128 stands for zero in the data rows.
Each pair is two rows. How far apart are they, by a hidden measure? 0 means very close, and 30 very far. Two or three weighted sums of its numbers give each row a place; it is the straight-line distance between the places.
(134, 101, 079, 139, 126, 140, 112, 120, 161, 162)
(129, 117, 105, 122, 135, 138, 116, 112, 110, 145) 5
(149, 110, 096, 151, 131, 116, 144, 076, 122, 105)
(120, 135, 127, 096, 079, 135, 122, 141, 104, 101) 8
(106, 082, 121, 135, 080, 093, 049, 084, 080, 100)
(137, 173, 127, 100, 115, 115, 103, 122, 124, 177) 14
(126, 114, 102, 138, 117, 134, 132, 092, 111, 114)
(107, 141, 157, 123, 156, 146, 175, 113, 126, 095) 6
(113, 203, 152, 129, 156, 131, 125, 108, 148, 142)
(179, 117, 068, 102, 128, 118, 135, 115, 147, 116) 8
(098, 146, 135, 157, 165, 129, 170, 118, 153, 070)
(080, 157, 162, 138, 157, 131, 143, 137, 128, 105) 7
(057, 138, 124, 159, 160, 136, 135, 102, 088, 105)
(111, 142, 112, 134, 095, 126, 156, 143, 137, 134) 8
(088, 136, 110, 137, 079, 103, 124, 120, 083, 076)
(122, 119, 095, 106, 100, 136, 127, 175, 080, 093) 4
(136, 155, 148, 098, 125, 143, 123, 143, 120, 130)
(152, 116, 138, 108, 128, 144, 158, 104, 136, 133) 8
(078, 143, 183, 090, 112, 117, 117, 144, 157, 101)
(119, 103, 108, 122, 102, 150, 117, 138, 117, 136) 12
(132, 117, 131, 139, 132, 107, 132, 065, 073, 157)
(046, 154, 169, 112, 106, 139, 167, 135, 092, 114) 3
(186, 095, 153, 108, 108, 114, 140, 108, 081, 124)
(127, 111, 138, 136, 128, 107, 151, 126, 054, 130) 10
(064, 146, 124, 124, 117, 129, 137, 145, 137, 086)
(089, 161, 169, 063, 075, 147, 138, 182, 100, 126) 13
(159, 123, 101, 118, 151, 125, 112, 123, 130, 136)
(155, 150, 121, 155, 138, 139, 120, 149, 109, 114) 10
(064, 141, 113, 174, 155, 148, 176, 117, 138, 119)
(110, 079, 135, 173, 117, 166, 105, 089, 154, 127) 12
(107, 134, 065, 134, 161, 112, 114, 075, 132, 130)
(102, 134, 111, 109, 132, 131, 115, 131, 145, 151) 4
(186, 162, 134, 142, 164, 118, 094, 086, 144, 169)
(157, 100, 106, 155, 154, 111, 108, 080, 127, 121) 6
(145, 105, 103, 102, 068, 138, 091, 118, 151, 125)
(147, 190, 118, 065, 165, 094, 088, 181, 108, 141) 18
(103, 114, 099, 108, 078, 154, 130, 136, 157, 151)
(023, 139, 172, 190, 089, 131, 169, 087, 103, 087) 19
(148, 125, 107, 095, 123, 153, 101, 148, 162, 138)
(122, 142, 138, 129, 111, 159, 148, 147, 139, 147) 14
(127, 148, 117, 134, 133, 128, 125, 147, 139, 150)
(113, 117, 116, 091, 108, 117, 126, 147, 131, 151) 7
(138, 095, 118, 142, 122, 072, 077, 094, 125, 113)
(121, 150, 136, 140, 123, 112, 112, 135, 074, 115) 15
(085, 114, 140, 149, 166, 124, 176, 121, 146, 109)
(129, 113, 120, 131, 116, 127, 115, 118, 083, 132) 9
(128, 092, 086, 132, 142, 105, 097, 100, 138, 137)
(122, 130, 141, 124, 115, 143, 104, 145, 121, 159) 10
(126, 158, 157, 144, 156, 138, 123, 078, 157, 161)
(118, 139, 119, 135, 124, 111, 118, 153, 123, 123) 7
(143, 109, 115, 143, 103, 110, 120, 127, 114, 104)
(064, 169, 159, 172, 163, 121, 160, 125, 113, 098) 8
(118, 136, 118, 109, 111, 147, 131, 153, 144, 132)
(130, 073, 092, 170, 134, 130, 108, 088, 106, 124) 10
(116, 102, 205, 082, 119, 067, 136, 213, 204, 101)
(141, 122, 145, 147, 168, 055, 122, 115, 140, 121) 12
(103, 181, 177, 087, 119, 145, 135, 172, 131, 115)
(159, 168, 146, 066, 125, 095, 110, 081, 156, 159) 10
(134, 147, 149, 150, 132, 172, 104, 139, 143, 153)
(125, 068, 169, 133, 113, 126, 040, 213, 167, 187) 17
(103, 107, 132, 133, 075, 129, 109, 122, 114, 151)
(120, 208, 157, 127, 134, 103, 127, 132, 063, 160) 14
(131, 104, 103, 138, 109, 136, 107, 129, 090, 106)
(176, 127, 140, 114, 109, 157, 150, 111, 150, 163) 11
(113, 124, 106, 113, 148, 145, 175, 111, 149, 121)
(115, 144, 128, 114, 122, 148, 114, 107, 171, 152) 8
(121, 133, 116, 116, 115, 143, 084, 176, 125, 128)
(101, 125, 075, 106, 075, 138, 127, 186, 142, 130) 8
(189, 145, 169, 093, 059, 220, 133, 127, 174, 175)
(145, 077, 083, 125, 151, 141, 116, 123, 088, 185) 20
(101, 105, 099, 094, 067, 183, 112, 211, 149, 153)
(162, 126, 156, 089, 174, 145, 166, 101, 109, 144) 12
(164, 180, 134, 090, 145, 101, 118, 106, 085, 157)
(136, 117, 145, 119, 107, 109, 105, 167, 136, 141) 10
(140, 095, 163, 116, 153, 116, 132, 092, 121, 158)
(155, 106, 106, 128, 100, 111, 115, 085, 115, 132) 3
(113, 125, 096, 077, 102, 158, 144, 179, 145, 156)
(162, 123, 093, 191, 076, 144, 168, 131, 150, 162) 20
(128, 103, 097, 125, 104, 124, 097, 127, 133, 142)
(110, 123, 127, 149, 107, 178, 109, 123, 058, 129) 16
(092, 184, 171, 115, 110, 122, 135, 160, 074, 095)
(117, 090, 144, 104, 128, 148, 120, 177, 155, 128) 16
(138, 123, 101, 117, 121, 145, 122, 138, 148, 122)
(135, 152, 143, 067, 161, 126, 144, 116, 156, 118) 6
(103, 111, 188, 119, 155, 081, 132, 150, 188, 094)
(138, 084, 152, 124, 116, 046, 147, 149, 109, 104) 15
(121, 131, 139, 124, 157, 209, 069, 146, 081, 176)
(206, 125, 092, 124, 155, 147, 096, 104, 108, 159) 2
(150, 150, 115, 110, 138, 155, 106, 121, 149, 127)
(121, 148, 154, 131, 133, 100, 101, 172, 097, 104) 13
(155, 102, 099, 130, 035, 177, 157, 137, 162, 138)
(152, 166, 136, 100, 146, 149, 152, 163, 086, 109) 12
(117, 127, 123, 113, 126, 109, 141, 128, 099, 114)
(139, 128, 162, 063, 126, 127, 124, 075, 096, 110) 10
(131, 091, 143, 169, 122, 154, 134, 083, 126, 152)
(113, 173, 164, 123, 152, 149, 135, 112, 139, 136) 9
(166, 130, 100, 115, 143, 112, 149, 103, 129, 109)
(134, 101, 103, 128, 123, 106, 123, 108, 106, 091) 4
(110, 137, 099, 118, 103, 146, 145, 161, 148, 162)
(109, 124, 099, 136, 089, 146, 134, 130, 163, 089) 12
(082, 167, 189, 136, 112, 131, 161, 089, 120, 103)
(056, 138, 098, 108, 108, 085, 140, 139, 145, 110) 20
(168, 160, 140, 128, 153, 111, 138, 110, 106, 147)
(113, 201, 184, 089, 142, 159, 142, 127, 110, 157) 7
(086, 150, 125, 135, 106, 142, 141, 145, 104, 131)
(095, 133, 119, 130, 068, 127, 126, 094, 090, 119) 3
(146, 102, 074, 168, 122, 097, 134, 089, 112, 088)
(130, 103, 104, 144, 060, 126, 128, 131, 096, 164) 14
(106, 117, 123, 103, 119, 166, 121, 174, 127, 144)
(134, 146, 127, 151, 160, 147, 088, 144, 123, 137) 11
(075, 144, 184, 104, 112, 143, 124, 142, 100, 103)
(128, 128, 153, 162, 127, 126, 128, 135, 140, 129) 6
(192, 138, 114, 167, 102, 175, 150, 111, 198, 158)
(193, 105, 084, 139, 093, 130, 115, 124, 154, 146) 10
(142, 162, 138, 091, 142, 146, 165, 133, 133, 109)
(098, 148, 145, 107, 105, 119, 136, 134, 084, 136) 11
(129, 178, 162, 094, 139, 120, 077, 119, 113, 161)
(133, 150, 112, 100, 096, 145, 092, 176, 133, 111) 5
(126, 133, 120, 112, 129, 148, 131, 138, 094, 122)
(091, 100, 112, 099, 098, 117, 138, 100, 125, 144) 8
(112, 171, 132, 154, 192, 133, 139, 058, 120, 119)
(152, 170, 159, 120, 171, 152, 120, 112, 113, 144) 4
(138, 155, 124, 111, 134, 115, 115, 139, 151, 121)
(157, 195, 146, 099, 139, 145, 129, 115, 172, 192) 9
(061, 165, 156, 155, 128, 146, 136, 121, 133, 077)
(117, 162, 141, 136, 150, 102, 143, 123, 070, 126) 13
(107, 137, 148, 157, 151, 154, 134, 053, 152, 114)
(151, 085, 088, 102, 082, 105, 126, 079, 101, 090) 10
(066, 089, 091, 122, 104, 132, 113, 180, 154, 178)
(100, 085, 103, 148, 146, 121, 165, 095, 134, 108) 16
(102, 179, 131, 161, 136, 093, 108, 133, 145, 134)
(127, 140, 128, 094, 119, 193, 112, 155, 145, 135) 19
(116, 152, 155, 131, 117, 130, 135, 118, 073, 129)
(142, 134, 136, 115, 098, 133, 137, 113, 115, 081) 11
(129, 098, 106, 135, 112, 156, 138, 124, 142, 139)
(128, 091, 104, 143, 115, 058, 120, 177, 138, 134) 17
(116, 106, 074, 157, 111, 136, 138, 119, 120, 095)
(163, 125, 095, 133, 130, 130, 125, 115, 143, 116) 4
(113, 093, 167, 143, 104, 124, 167, 082, 085, 064)
(152, 068, 071, 152, 134, 090, 157, 115, 146, 094) 13
(171, 088, 090, 152, 113, 094, 112, 123, 114, 149)
(145, 129, 141, 097, 132, 149, 112, 126, 144, 112) 12
(150, 156, 141, 098, 115, 163, 159, 139, 138, 122)
(128, 167, 142, 104, 127, 131, 097, 128, 133, 133) 14
(140, 175, 153, 119, 151, 132, 098, 127, 145, 163)
(109, 148, 172, 133, 136, 131, 145, 126, 105, 125) 11
(098, 135, 159, 084, 065, 148, 126, 168, 081, 144)
(139, 148, 129, 116, 128, 157, 128, 147, 152, 123) 13
(184, 138, 129, 126, 126, 115, 104, 124, 125, 130)
(135, 147, 106, 144, 128, 140, 102, 117, 185, 124) 8
(076, 143, 108, 103, 064, 129, 182, 191, 043, 076)
(105, 107, 087, 121, 118, 135, 116, 107, 085, 136) 13
(083, 170, 139, 111, 132, 143, 181, 147, 115, 103)
(113, 092, 138, 156, 101, 168, 157, 129, 197, 170) 10
(134, 145, 155, 107, 129, 165, 104, 106, 172, 157)
(169, 117, 123, 098, 126, 139, 135, 171, 105, 102) 9
(127, 099, 125, 140, 079, 125, 135, 174, 132, 120)
(192, 138, 118, 115, 096, 101, 089, 136, 084, 159) 9
(144, 110, 161, 126, 125, 159, 121, 116, 143, 167)
(155, 135, 117, 130, 156, 116, 104, 123, 158, 131) 13
(155, 091, 094, 141, 109, 136, 119, 123, 134, 153)
(152, 108, 116, 117, 170, 111, 127, 119, 071, 157) 7
(154, 138, 169, 095, 152, 130, 115, 134, 162, 186)
(155, 140, 135, 131, 133, 126, 119, 109, 093, 137) 10
(108, 140, 148, 093, 123, 147, 129, 148, 110, 117)
(122, 128, 099, 169, 136, 095, 118, 113, 123, 136) 11
(151, 133, 146, 074, 100, 119, 083, 153, 124, 119)
(125, 176, 152, 129, 113, 135, 159, 153, 144, 142) 15
(133, 136, 136, 116, 122, 129, 135, 138, 143, 152)
(131, 081, 091, 173, 146, 121, 139, 103, 160, 160) 7
(081, 091, 103, 119, 132, 148, 106, 141, 127, 139)
(148, 090, 141, 100, 122, 141, 110, 096, 148, 130) 10
(160, 120, 107, 079, 164, 108, 143, 125, 156, 135)
(127, 079, 109, 117, 079, 170, 099, 125, 113, 131) 9
(204, 182, 154, 149, 240, 118, 068, 058, 080, 196)
(111, 126, 102, 171, 131, 161, 087, 120, 114, 152) 6
(134, 121, 188, 082, 089, 136, 128, 177, 090, 126)
(112, 101, 048, 182, 113, 129, 101, 242, 063, 084) 18
(110, 132, 142, 107, 113, 166, 127, 127, 159, 130)
(134, 137, 091, 167, 074, 198, 170, 132, 141, 169) 20
(122, 124, 117, 109, 149, 150, 122, 157, 176, 164)
(137, 130, 071, 131, 107, 148, 136, 158, 132, 106) 8
(099, 115, 152, 085, 093, 135, 160, 154, 064, 135)
(149, 117, 146, 105, 135, 113, 159, 128, 153, 167) 10
(126, 134, 166, 132, 141, 160, 126, 142, 157, 111)
(155, 107, 142, 170, 044, 162, 067, 168, 192, 138) 3
(138, 113, 104, 124, 132, 153, 117, 124, 176, 144)
(091, 158, 163, 154, 139, 139, 136, 126, 130, 135) 12
(117, 124, 100, 140, 089, 130, 136, 155, 155, 107)
(217, 148, 143, 176, 130, 107, 103, 161, 111, 098) 13
(104, 164, 179, 130, 138, 171, 100, 137, 098, 188)
(179, 146, 123, 133, 133, 124, 110, 124, 149, 171) 7
(158, 173, 159, 092, 138, 098, 122, 137, 150, 133)
(144, 118, 087, 174, 161, 124, 128, 113, 152, 144) 9
(203, 102, 063, 181, 152, 091, 121, 065, 143, 117)
(105, 180, 144, 096, 115, 150, 135, 167, 143, 108) 11
(098, 010, 089, 082, 138, 135, 138, 216, 209, 210)
(075, 126, 098, 127, 090, 134, 148, 138, 113, 133) 18
(151, 146, 145, 133, 104, 135, 120, 201, 077, 096)
(148, 176, 115, 121, 120, 118, 118, 160, 131, 118) 10
(134, 164, 114, 143, 157, 161, 125, 112, 153, 104)
(139, 114, 149, 149, 146, 094, 200, 101, 241, 175) 3
(119, 136, 143, 111, 126, 136, 141, 146, 127, 132)
(106, 097, 074, 127, 126, 135, 153, 126, 181, 144) 7
(138, 144, 174, 150, 157, 107, 146, 117, 126, 164)
(171, 125, 158, 152, 086, 076, 142, 201, 070, 151) 12
(124, 095, 152, 171, 151, 107, 119, 092, 104, 163)
(140, 158, 198, 121, 135, 151, 154, 084, 146, 178) 13
(071, 135, 116, 137, 216, 150, 255, 138, 137, 057)
(172, 135, 114, 125, 124, 134, 128, 132, 110, 100) 9
(136, 136, 139, 131, 166, 171, 170, 151, 181, 243)
(144, 053, 134, 150, 135, 130, 102, 110, 098, 123) 15
(132, 103, 114, 043, 092, 168, 134, 134, 089, 107)
(191, 093, 084, 128, 164, 088, 125, 047, 106, 134) 14
(173, 121, 065, 252, 155, 133, 153, 023, 166, 154)
(086, 159, 141, 133, 149, 103, 169, 141, 105, 099) 14
(130, 121, 086, 119, 116, 156, 102, 155, 142, 122)
(135, 157, 149, 122, 107, 142, 128, 100, 152, 106) 7
(126, 121, 086, 155, 117, 142, 124, 152, 128, 124)
(080, 123, 153, 175, 166, 130, 155, 120, 162, 126) 8
(153, 116, 117, 135, 133, 113, 129, 119, 141, 111)
(073, 151, 157, 144, 148, 160, 142, 109, 113, 103) 6
(173, 148, 121, 132, 142, 113, 140, 098, 178, 127)
(077, 172, 179, 131, 081, 119, 167, 163, 076, 081) 17
(147, 135, 098, 108, 135, 139, 108, 137, 126, 136)
(083, 122, 112, 095, 085, 139, 115, 175, 101, 130) 6
(175, 141, 110, 103, 129, 112, 099, 155, 134, 113)
(115, 117, 105, 134, 113, 149, 128, 139, 133, 125) 8
(129, 130, 128, 114, 089, 137, 116, 167, 071, 177)
(160, 099, 142, 083, 165, 137, 130, 127, 122, 140) 18
(135, 119, 106, 125, 100, 136, 112, 149, 116, 107)
(079, 099, 154, 155, 141, 163, 136, 087, 147, 084) 14
(155, 165, 161, 151, 157, 113, 109, 127, 148, 156)
(088, 095, 135, 094, 091, 151, 120, 165, 168, 176) 15
